In the rows, 128 means zero.
Families of rows that turns and mirrors carry onto each other, the same ones carrying the whole set onto itself: the rest of each named row's family, in list order:
3 families of 6 rows:
Boz: [132 111 156  91 145 156 151 125 153 118]
Leg: [126 143 144 143 121 129 151  95 139 113]
Vupin: [128 150 164 140 132 148 153 135 147 109]
liru: [108 116 145 118 125 128 122 131 145 106]
nis: [113  89 164 124 119 133 135 122 146 104]
zazen: [131 126 181 146 126 152 166 126 148 107]
Nefeg: [118 118 137 136 155 147 156 109 161 127]
rog: [130 106 135 125 116 160 130 116 145 129]
nomun: [116 125 149 135 153 127 167  97 155 114]
bize: [140 103 159 105 110 163 141 117 140 119]
Vef: [136 141 167 123 116 132 163  97 133 103]
biper: [122 126 129 145 122 144 135 105 144 124]
vif: [125 111 140 115 152 162 148 124 160 130]
fiz: [143 122 174 104 110 148 157 109 133 107]
dulip: [125  95 182 137 120 145 157 119 147 104]
refit: [117 147 145 126 131 135 131 138 147 108]
pokad: [122 126 166 109 147 122 169  99 149 103]
lova: [129 119 168  89 143 136 162 113 148 106]

Same family as nis: Vupin, liru, zazen, dulip, refit
Same family as pokad: Boz, Nefeg, nomun, vif, lova

Families of rows that turns and mirrors carry onto each other, the same ones carrying the whole set onto itself: the rest of each named row's family, in list order:
4 families of 8 rows:
Zuv: [141 117 150 128 118 117 109 158 128 145 137 120 112 142 109 112 129 128
 106 116 145 119 133 137 157 129 107]
duvi: [165 132 103 116 140 122 116 128 107 152 113 102 143 113 117 125 142 127
 133 142 123 123 151 142 123 119 139]
Neru: [125 127 152 129 104 122 136 143 132 117 129 152 127 121 137 110 117 108
 113 124 142 146 131 150 119 120 119]
bafab: [124 144 119 114 135 120 104 142 125 168 135 110 111 130 115 121 151 130
 114 128 138 122 120 141 127 134 149]
nugen: [117 131 161 133 123 134 117 139 146 128 128 122 134 111 132 100 124 132
 112 152 144 123 113 133 127 143 126]
fidad: [126 133 112 133 124 120 128 123 126 124 124 126 146 110 148 115 120 130
 127 163 128 110 151 146  99 122 130]
keler: [125 139 106 136 124 130 122 118 139 120 121 137 149 107 149 107 133 139
 124 159 122 128 156 137 107 113 128]
Rigi: [126 145 122 149 128 131 130 121 135 121 121 131 144 109 148 107 125 142
 132 161 124 130 140 143 103 106 134]
ripi: [154 124 131 140 105 138 114 102 134 109 125 125 138 120 139 137 126 143
 129 123 111 144 161 150 127 110 126]
Lusam: [155 129 124 140 109 124 117 101 134 122 107 135 138 110 144 130 129 134
 129 120 122 151 151 143 118  99 127]
bim: [157 130 108 124 151 129 107 112 104 150 115 105 137 112 109 127 143 136
 126 121 126 131 155 139 117 115 131]
Mosu: [161 132 105 140 149 123 109 126 112 144 118 101 135 118 111 116 138 150
 137 138 123 124 155 133 118 106 131]
gur: [146 128 111 134 127 117  96 116 124 154 123 116 121 140 123 130 138 154
 116 108 126 118 156 139 152  95 119]
zaman: [122 137 131 118 145 135 102 132 126 165 144 108 116 128 110 123 149 133
 102 118 141 121 117 135 139 134 133]
Kubo: [148 122 130 138 110 133 120 110 142 116 106 124 137 119 140 133 124 148
 125 140 108 145 163 136 121 107 110]
Lale: [118 131 151 130 102 126 136 135 147 121 130 144 124 131 145 117 116 131
 120 132 138 160 125 152 120 119 124]
vugat: [161 129  99 124 144 123 105 133 117 146 116 108 143 119 110 113 148 142
 129 138 120 126 163 127 132 114 130]
lufa: [109 132 154 122 105 130 132 140 147 121 128 146 116 127 141 118 120 132
 104 130 123 154 134 140 113 125 118]
karun: [152 121 124 145 112 122 119 105 140 121 109 122 136 126 139 126 118 156
 137 134 122 150 159 143 120 100 121]
Dop: [127 134 129 139 133 126 130 114 119 120 105 132 148 106 135 105 122 130
 133 153 133 126 153 144 100 112 124]
rame: [144 116 148 118 120 124 121 158 133 145 146 116 111 147 110 124 130 125
 112 117 144 144 127 146 150 134 114]
Lub: [141 122 153 114 120 128 118 160 131 146 129 115 104 144 101 124 140 126
 107 118 131 144 136 134 148 133 112]
koru: [115 130 155 129 101 128 126 136 130 109 138 147 115 129 132 117 118 130
 116 115 131 150 145 154 111 124 127]
zul: [126 139 115 110 139 125 106 158 125 160 144 122 114 131 103 109 157 128
 106 125 140 129 134 133 131 134 133]
Geto: [130 132 144 123 115 134 112 150 155 124 139 131 134 105 132 102 134 130
 110 145 137 142 118 125 114 149 135]
duv: [134 136 122 129 125 125 108 124 116 141 128 116 126 151 120 128 137 151
 122 116 116 121 163 152 163  94 124]
Tele: [142 126 161 127 113 123 111 157 123 133 131 119 107 147  98 114 134 132
 122 117 137 135 142 143 152 131 121]
vuzi: [138 128 114 122 136 122 116 131 114 151 119 114 121 148 115 132 137 148
 116 121 110 127 171 140 146  97 109]
dubi: [143 117 110 128 137 117 111 128 115 153 134 110 117 153 116 130 131 153
 121 115 129 126 163 147 145  99 111]
vedin: [132 134 119 122 151 131 108 153 116 161 156 109 112 132 104 118 144 133
 110 121 138 123 128 139 126 129 131]
narim: [131 135 150 131 123 139 122 151 147 128 150 122 128 110 131 109 130 127
 114 146 137 136 104 135 119 142 134]
kupud: [128 129 148 125 114 123 108 144 148 132 132 115 124 108 135 109 126 138
 115 150 140 120 115 131 110 153 141]

Same family as koru: duvi, bafab, fidad, ripi, duv, Tele, kupud
Same family as Lale: Rigi, Mosu, karun, rame, dubi, vedin, narim
Same family as bim: Zuv, Neru, nugen, Lusam, gur, zaman, Dop

Families of rows that turns and mirrors carry onto each other, the same ones carrying the whole set onto itself: the rest of each named row's family, in list order:
5 families of 8 rows:
lolu: [130 156 125 135 128 129 129 137  99 135 104 146 132 112 105 111 146 130
 113 119 121 136 127 149 129 137 124]
sona: [155 127 141 144 125 123 136 130 135 137  96 135 115 133 148 133 136 131
 139 126 131 142 146 128 136 124 128]
Dov: [132 126 147 135 120 120 122 142 120 106 137 141 144 128 127 118 123 130
 118 142 102 137 134 103 151 141 133]
gikud: [105 150 132 125 138 126 120 124 115 121 158 114 119 111  97 123 111 112
 136 109 129 127 122 117 135 116 116]
favim: [113 121 112 118 126 104 115 110 138 116 148 114 112 142 133 110 100 129
 122 117  95 118 124 129 110 125 136]
Maz: [108 119 137 146 110 123 116 130 120 110 142 126 129 126 139 109 133 126
 138 150 122 119 136 121 143 154 126]
Bigak: [119 131 141 142 123 134 140 129 120 106 130 139 120 134 116 124 132 149
 150 139 107 125 148 109 149 141 126]
dis: [123 140  89 134 131 111 134 137 115 116 127 122 106 137 120 128 104 146
 138 130 113 116 133 138 128 118 145]
sosol: [120 122 139 114 134 115 119 102 150 127 142 102 115 139 136 129  93 123
 130 129 110 134 143 109 133 116 133]
lun: [ 87 145 123 104 132 115 118 135 127 128 154 134 139 122 112 119 129 109
 129 106 115 124 110 128 119 134 128]
kiv: [122 145 118 126 136 102 145 142 115 109 122 140 102 127 127 129 102 139
 140 130 104 137 152 139 112 115 127]
gel: [124 142 148 123 124 132 143 102 133 129 130 100 157 141 123 106 137 122
 103 118 121 129 121 134 137 124 106]
Gipim: [114 143 101 143 133  98 138 137 109 126 125 120 133 112 122 132 106 142
 140 141 119 122 145 138 105 136 136]
gup: [138 158 144 131 134 135 145 135 119 137  96 141 147 124 125 123 143 118
 139 125 141 137 135 132 141 124 114]
kiko: [103 152 125 129 125 124  99 138 132 128 157 120 132 103 111 109 123 121
 130 122 128 123 120 119 105 127 135]
zez: [142 118 135 150 114 125 122 143 121 100 132 131 108 138 136 128 131 138
 142 125 123 135 137 116 142 134 131]
vofo: [120 147 121 108 138 133 137 105 129 156 117 108 103 116 118 124 115 118
 124 100 131 124 140 150 107 123 130]
mup: [111 126 134 105 127 109 107 120 152 113 145 125 102 136 148 112 111 119
 126 134 114 141 135 131 112 122 126]
gefi: [141 122 122 148 118 135 125 132 123 103 137 133 113 129 135 115 122 130
 139 135 121 111 129 109 152 137 133]
bido: [144 158 133 136 139 110 148 121 101 153 119 137 140 123 121 115 145 108
 127 121 129 136 115 133 137 132 122]
kitov: [136 132 108 133 126 106 126 146 109 110 140 119 103 137 130 124 106 144
 141 120 109 121 136 133 112 129 146]
Vazi: [135 151 113 126 137 106 133 141 107 125 124 126 128 125 124 136  90 123
 135 135 113 144 147 119 121 123 156]
Teba: [114 147 113 130 119 134 138 109 139 148 119  99 141 115 119 121 111 125
 108 108 123 129 137 138  93 120 140]
damo: [123 171 147 156 128 118 145 137  99 132 124 137 131 128 121 109 133 129
 136 121 130 126 135 154 135 122 119]
vipo: [163 129 135 139 124 132 138 127 129 147 111 132 109 135 165 124 119 123
 131 125 125 133 140 124 131 134 125]
pefur: [119 126 153 119 125 144 121  99 143 130 121 122 124 121 115 101 147 127
 110 113 119 115 127 138 138 133 108]
Nata: [145 165 141 145 131 134 135 138 103 137 107 136 143 130 130 121 129 120
 131 114 130 148 129 131 130 122 102]
zezaf: [122 158 129 135 139 119 144 101 140 156 124 133 131 117 128 133 113 122
 129 103 138 127 138 140  96 134 150]
filon: [111 143 148 118 128 146 147 105 146 143 109 132 159 125 126 115 133 110
 119 115 124 128 130 124 135 127 107]
fosi: [108 117 125 120 134 100 132  96 152 116 136 113 133 141 145 131 105 131
 114 132 118 138 137 134 112 134 117]
seti: [111 140 162 144 117 145 138  89 150 120 128 125 139 143 130 112 130 129
 122 113 130 124 141 134 136 132 124]
sumav: [143 125 135 123 121 123 133 123 133 149  97 135 124 138 148 122 128 140
 104 135 103 146 146 139 127 143 140]
dol: [ 99 118 115 108 130 102 124 117 150 126 144 118 111 148 135 125 113 134
 118 120  99 124 123 135 127 118 127]
satu: [ 89 151 113 115 132 120 112 116 124 132 154 123 139 132 110 105 110 117
 123 116 109 122 108 125 115 131 126]
mumuk: [130 126 135 144 116 108 141 116 129 149 110 132 104 132 165 116 122 115
 126 133 118 135 148 152 122 135 134]
Kol: [139 125 131 136 123 129 144 100 130 153 104 140 113 138 143 129 135 120
 137 130 118 140 143 119 137 150 145]
Tomak: [ 98 156 120 110 136 131 139 108 138 169 122 124 148 121 120 117 112 118
 119 110 114 123 125 132 107 128 126]
dero: [108 152 127 106 132 129 128 113 140 156 107 123 150 120 121 125 122 115
 132 102 116 123 137 136  94 134 142]
sinek: [120 142 157 131 122 143 124 102 145 130 103 123 162 133 124 115 133 122
 125 109 114 132 135 121 125 123 105]
lum: [106 157 138 125 145 110 121 121 125 118 166 132 148 123 116 123 126 122
 131 122 142 131 112 124 122 142 119]

Same family as lolu: Dov, gikud, sosol, vofo, Vazi, pefur, sumav
Same family as Tomak: sona, favim, gup, zez, kitov, filon, satu
Same family as kiko: Bigak, kiv, gel, mup, bido, Teba, Kol
Same family as zezaf: Maz, Gipim, damo, fosi, seti, mumuk, lum

Families of rows that turns and mirrors carry onto each other, the same ones carrying the whole set onto itself: the rest of each named row's family, in list order:
4 families of 4 rows:
buzep: [120 110 124 136 134 119 113 145 122  99]
Nove: [129 130 143 118 156 112 133 143 144 125]
Vam: [105 149 129 126 124 126 130 118 114 141]
kodil: [137 113 111 123 126 135 133 125 106 116]
Sok: [120 122 131 154 148 133 105 130 151 138]
liku: [133 116 114 109 136 129 114 112 105 123]
pobu: [106 139 139 139 146 132 143 124 144 133]
Noga: [126 121 128 161 130 128 109 149 141 130]
bavur: [114 126 118 116 113 143 131 116 138 153]
kuv: [123 109 129 123 152 117 100 134 133 107]
Vir: [143 124 115 148 122 143 131 128 124 147]
tozu: [110 121 132 131 129 135 121 135 167 146]
sim: [131 128 116 139 130 144 119 108 124 155]
nalit: [117 116 118  92 116 124 120 124 125 126]
zumuv: [113 112 132 107 133 116 110 144 154 119]
Dus: [129 141 133 105 131 106 120 137 113 133]

Same family as buzep: kodil, Noga, Vir
Same family as Vam: Nove, pobu, Dus

